(in the rows, 128 means zero)
The rows of M fall into 4 groups, and each row is roughly a mix of its group's hidden directions.
M (126 x 10):
[[114 141 118  90 119 195 107 125  74 125]
 [152 133 180 154 153 159 130 176 172 120]
 [178  80 139  80 120 122  79 117 126 117]
 [164 165 127 179 133 156  98 100 165 100]
 [113 146 101  70  73 152 114 125 127 166]
 [134  68 154 106 128 124 195 114 118 110]
 [ 80 174 163 101 125 125  79 126 143 157]
 [117 178 150 129  79  93 108 124  75 124]
 [100 137 161 158 112 177 149 184 156 133]
 [ 88 126 148 157 155 175 103 134 185 138]
 [115 119 101 126 168 151 100 117 110 202]
 [146 182 139  99  57 137 140 120 110 122]
 [106 117 141  94 161 147 137 122 208 123]
 [ 93 151 164 102 135  93  91  96 142  80]
 [146 131 114 193 129 109 121 164 152 182]
 [ 92 117 122 108 121  85 192 156 157 149]
 [119 135 148 115 173  94 152 198 147 137]
 [150 125 167 175 116 149 131 166 163  79]
 [149 126  87 139 116 129 103  49 127 153]
 [112 147 147 131  90 156 117 172 103 191]
 [152 118 141 146  54 168 148 148 137 100]
 [154  80  73 127  85  98  98 117 126 138]
 [142 145 133  78 162  64 114 125  89 133]
 [ 85  81  85  82 137 132  97 123 146 149]
 [102  80 158 117  86 178 156 150 115 137]
 [100 102 188 169 141  91 110 104 137 153]
 [123 182 172 147 115 158  99 128 106 175]
 [109 138  98 100 128 150  56 119 159 160]
 [118 168 163  90 165 115  84 160  99 140]
 [119 124  53 158 126 124 126  79 153 143]
 [121 134 191 163 125  97 125 142 102  76]
 [108  84 149  95  92 148 153 171  89 110]
 [163 146 161 126  95  81  95  96  87 138]
 [123 182 126 123  92 158 140 109  73 163]
 [124 135  80  80 115 135 150 149 183 161]
 [114 102 126 120 163  85 107  89  76  93]
 [168 177 107  96 127 166 134 168 106  98]
 [ 97 119  65 152 155 149 154 136 177 128]
 [ 86 109 137 158 149  92  78 174 141 144]
 [ 88 119 163 152 188 105  83 122 117 132]
 [141 105 129 174 153 128  86 109 121  62]
 [163 102 142 184 136 113 102 157 174 156]
 [ 94 105  96 172 123  96  81 159 147 155]
 [178 180 161 157 148 105  98 159 129 130]
 [154 121 118 123  99 109 106 107 127 211]
 [124 101 116 133 118 154 116 164  51  99]
 [197 109 150 149 135 123  97  80 149 138]
 [151 142 185 127 144 159 166 118 117  72]
 [110 146 171 173 177 141  84 105 114 126]
 [112  87  69  88 161 133 147 109 124  96]
 [116  78 116  97 165 130 162 170 138  85]
 [122 116  83 106 192 163 140 126 157  98]
 [114  92 107 139 138  93 156 185  99  88]
 [160  97  74 121  86  83 140 117 107 148]
 [170 179 141 163 121 183 135 118 126  97]
 [170 117  83 139 130 124 117 125 143  54]
 [ 86 129  67 128 114  93 109 126 147 175]
 [ 97  97  87 116  94 184 133 105  96 113]
 [135 131  90  99 133 199 100  91 147 125]
 [154  86 144 141  65 122 100  87 105 132]
 [136 105  78 117 123 146 154 166 117 192]
 [118  99  93 119 103 169 132  86 139  69]
 [126 143  58  92 125 147 161 116 170 118]
 [172 181 155  95 131 136 133 109  96  84]
 [110 136 134 144 117 137 111 122  60 192]
 [ 98 153 120  60 123  75 122 116 140 105]
 [ 95 142 157 127 189  73 103 119 113 123]
 [112 118 182 121 152 180  88  99 155 118]
 [131  99 176  84 153 185 139 150 125 146]
 [ 92 139 164 129 179 156 100 145 109 177]
 [154  98 113  92 145 125 130 149 198  93]
 [153 188 110 138 107 185 124 107 108 103]
 [ 88 152 129  81 165  68 108 119 126 132]
 [166 157 112 185 140 132 100  97 174 114]
 [144 117  89 100 164  72 159 105 108  98]
 [142 183 147 143 149 141 135 124 201 133]
 [ 89 150 142 114 174 125  72  96 129 163]
 [126 140 185 173 150  99 140 157 148  86]
 [176 117  91 155  95 108 157 144  93 168]
 [ 95 123 172  94 130 166 152 186 111 126]
 [ 63 138 143 133 138 159 117 113 137  66]
 [101 203 121 114 134 144 107 111 104 169]
 [110 164 162 140  96 153 128 166 109  69]
 [119 129 121 110 145 133  50 143 158 172]
 [137  64  81 138 134 175 116 105 119 146]
 [103 115 166 151 163  86 104 129  70 111]
 [137  82  91 135  97  75 150 161  98 137]
 [171 108 109 104 166 127 104 193 142 113]
 [129 166 118 168 107 100 118 142 130  56]
 [176 149 162 185 121 143 147 110  95 101]
 [127 108 110  66 100 135 161 161 145 173]
 [ 78 115 124 103 149 103  64 141 156 149]
 [152 166 157 105 133 173  97 127  87  86]
 [ 72 131 107 121 116  83 173 117  98  95]
 [167 160 108 147  90 152 111  94  86  91]
 [135 154 164 137 138  82 150 133 154  62]
 [149 172 122  91  78 155 145 122 105 173]
 [140 154 136  96  74  93 163 142 117  80]
 [133 121 186 160 148 122  74 125 101 166]
 [ 56 127 107 104 134 110 135  94 172 117]
 [126 133 170 184 162 108  87 133  87 134]
 [ 97 162 135 103 158 115 113 136 203 141]
 [ 89 137 191 132 137  93 163 162 124 152]
 [114 104 101  82 110 113 143 137  57 147]
 [174 164 183 155 126 132  94 117 141 164]
 [121 157  93  77 129 120 134 121 122 199]
 [ 92  80 162 162 138 122 150 158 100  87]
 [109 130 170 124  67 172 126 124  94 158]
 [101 133  92 142 132 147 146 153 142  50]
 [124 181 188 158 160 126 108 134 102 148]
 [149  99  41 109 138 128 119 140 137 146]
 [106 126  63 157 135 159 135  95 166 154]
 [ 59  78 119  95 132 146 125 139  98 141]
 [ 64 109 129 149 168 128 128  87 164 147]
 [139 109 192  97 140 122 140 185 113 102]
 [ 91 139 135 189 144 117 114 186 113 149]
 [ 60 115  86 111 112 159 162 138 118 151]
 [164 119 108 198 102 167 106 149 125 136]
 [132 101  77 137 107  90 157 100 169  93]
 [186 108 108 118 107  59 136 127 118 143]
 [ 98 153 182 155 129 149 105  80 109 161]
 [137  77 186  87 116 154 141 143 103 146]
 [133 101  84 170  86  80 137 126 108  99]
 [ 80  96 100 137 112 184 165 148 148 118]
 [ 90 169 166 118 122 149  79 122 172 147]
 [158 158 129 108  58 147 154 120 150  93]]

Each list below has one row that fits no group; the rest each fit one group, if only roughly. Name that row.
  k124: [145  60 115 155 100 178 134 151 116 135]
  k58: [121 111 103 113 113  90 129  87 105 198]
  k521: [ 76 101  93 176 114 111 130 119 176 120]
  k284: [107 138 184 133 123 119 114 142 186  80]
  k401: [100 115  81  95  88  75 158 142 129 141]
  k20: [127 107  94 111 148  84 156 170 184 126]
  k33: [ 78 124  78 131  99 170 100  93 143 124]
  k188: [174 119 130 166 149 109 176 145 157  84]
  k690: [ 95  90 189 123 154 112 129 133 132  76]
  k167: [ 83 175 139 124 149 185 144 140 128 166]
 => k401
  k577: [101 161 156 158 138 128 174 107 155  72]
  k938: [155 110 107 156 189  96 156  99  92 126]
  k718: [ 98 103 158 117 132 149 126 134  80  60]
  k374: [ 71 126 134  86 143 102  76 108 103 140]
  k540: [130 198 149 130 136 145 104 145 113  72]
  k446: [137 136  96 112 162  94 174 171 104  89]
  k457: [166 155 113 172 120  92 100 100 143  79]
  k46: [156 138 168 164 115 191 111 123 168 135]
  k488: [173 118 136 179 106 121 105  87 160 166]
  k848: [ 96 102 108 119 115 142 175 142  59 115]
  k117: [ 80  72 126 105 110 115 158 108 174 133]
 => k446
  k636: [146 201 139 106 132 148 168 138 161 108]
  k476: [148 127 118  84 109 189  90 113 107 163]
  k314: [121  92 157 105 118 129 148 118 180  65]
  k486: [149 154 111  75 138  94 128 155 176  90]
  k751: [ 96 112 114  73  69 124 130 160 101 134]
  k391: [165 138 176 158 103 141 101 103 138 182]
  k633: [159 105 157 112 133  53 164 141 118 115]
  k138: [148 157  83  78 107  82 110  98 139 140]
  k403: [150 182 165 100 185 139 104 144 124 122]
  k5: [172 120 108 114  97  84  93 123  92  85]
  k96: [170 191 152 132 155 136 123 156 133 171]
  k184: [155 140 201 114 133  99 116 151 119 172]
 => k486
  k287: [110  87 100 186 112 143  84 137 130  93]
  k313: [ 92  76 139 144 117 122 124 118 155  61]
  k911: [ 81 119  70 160  92 118 154 129 127  93]
  k118: [131 115 179  91 159  83 176 134 110 119]
  k970: [129  98 115 120 136  75 166 162 178 101]
  k423: [134 136 117 179 106 118 107  88  71  93]
  k258: [ 69 165 148  93 155 121 113 112 105 169]
  k587: [133 185 148 181 157  83 122 111 124 140]
  k847: [ 78 142 105  77 149 133 140 130  98 178]
  k620: [179 119 187 165 126 100 111 139 158 146]
 => k258
  k559: [ 97 117 120 131 106 142 193 113  73 103]
  k700: [ 87 130 103 189 140 101 151 149 168 149]
  k370: [127 191 114  72  92 105 129 120 129 154]
  k823: [ 93 122 171 141 161 175  86  99 103 140]
  k840: [ 80  67 120 122 176 147 130 158 135 122]
  k913: [157  89 124 117  96  92 154 174 128  80]
  k478: [102 146 112 146 149 148  58  97 154 159]
  k996: [131  94 123 175 119 168 137 119 181 171]
  k656: [177 152 146 104 122 122 128 138  58  98]
  k932: [106  68 103 114 127  94 146 176  96 137]
  k185: [139 108 158 135  86 160 119  93 121 193]
 => k478
  k462: [126 144  87 111  87 166 154  86  91 102]
  k135: [196 138 129 114 146 109  85 135 159 166]
  k276: [124 158 135 140  52 145 147 151  86 130]
  k894: [143 140  87 118 115  60  81 116 150 139]
  k758: [120 156  98 176 132 176 121 124 164  81]
  k450: [139 100 135 178 120 188 109 128  94 164]
  k585: [139 121 177  73 133  90 124 132  80 152]
  k723: [148 192 132 116 115 158 123 118 140 190]
  k646: [149 115 137 192 195 140 118 124 142 141]
  k12: [133 165  80 140 154 105 105 116 131  63]
 => k276
  k727: [177 195 102 145 123 155 118 132 114 160]
  k707: [ 94  92 113 113  73 111 162 151 163 100]
  k474: [105 165  98 127 131 118 176  79 173 111]
  k564: [117 126  80 107 145  73 121  89 111 171]
  k294: [126 167 160 115 180 155 126 180 148 103]
  k504: [149  53  93 114  93 140 115 121 107 148]
  k505: [ 91  80 123 152 107 189 106 115 148 107]
  k724: [181 134 176 180 108 133 100 117 151 117]
  k787: [118 130 148 166 116 160 144 179 159  74]
  k25: [ 86  96 150 110 152  94 158 109 177  98]
  k59: [116 111 119 189 131  84 108  75 108 128]
  k893: [141 210 157 111 100 128 137 125 159 137]
  k683: [170 165 156 172  95 114  90 104 126 100]
 => k707
  k511: [ 68  81 149 120 108 107 177 144 125 123]
  k115: [105 147 100 119 123 155 125  56 167 154]
  k525: [175 196 101 149 119 131 135 113 156 156]
  k420: [159 122 108 173 103 113 115 100 143  61]
  k768: [154 120 170 192 124 150 119  99 119  85]
  k613: [159 104 104 131 140  73 136 184 123 163]
  k50: [145  95  89 137 189 147 175 125 132 105]
  k355: [174 149 196 145  99 130 102 112 135 105]
  k40: [156 108  99 162 170 125 133 131 188  91]
  k87: [143 147 110 116 135  49 166 136 128 160]
  k568: [163  78 142 112  95  96 107 174  96 133]
  k867: [103  71 104 157 139  65 145 141 139 123]
  k308: [115 177 102 162  73 153 118  96 113 105]
 => k50
  k855: [145  89 180 152 147 107 130 176  89 115]
  k340: [ 86  93 140  94 152  76 102 114 166 131]
  k501: [ 74 144 141  92  99 163 144 144  88 161]
  k732: [ 99  48 131 123 112 151 158 131 107 105]
  k437: [151 153 157 103 128 119 161 134 192  83]
  k730: [151 156  75 122 131  95 155 160 139 181]
  k3: [ 72 145 150 129 138 164 115 160 174 165]
  k387: [ 97 135  87 154  96 131 131  87 135 189]
  k481: [126 151 136 132 122 178 150 133  66  80]
  k249: [189 131 121 175 116 160 178 132 139 116]
  k344: [107 118 112 185  59 133 132 109 138 106]
  k520: [161 186 100  89 115 130 155 114 100 164]
  k327: [180 155 134 122 120 175 163 132  88 163]
 => k3
  k632: [144 195 129 109 126 147 146 156  93 173]
  k95: [ 97 197 148 116 141 165 148 110 118  92]
  k61: [176  79 117 139 107  98 103  99 173 123]
  k908: [170 203 122 138 124 130 104 109 122  92]
  k321: [ 94  92 176 134 158 162  97 140 154  93]
  k174: [164 173 120 149 149 130  93 103 138  67]
  k800: [ 96 124 164 152 147 168 181 154  92 114]
  k261: [155 145 131  91 109 100 126  83 111  64]
  k973: [126 159 126 121 167 131  96  78  83 170]
  k679: [155 177 137 137 105 126  84 119  66 116]
  k455: [ 87  55 116 113  88 124 153 128 117 114]
  k433: [151 121 131 121  58 159 124 100  82 109]
  k235: [156 164  90 127  99  94 176 139 140  85]
 => k679
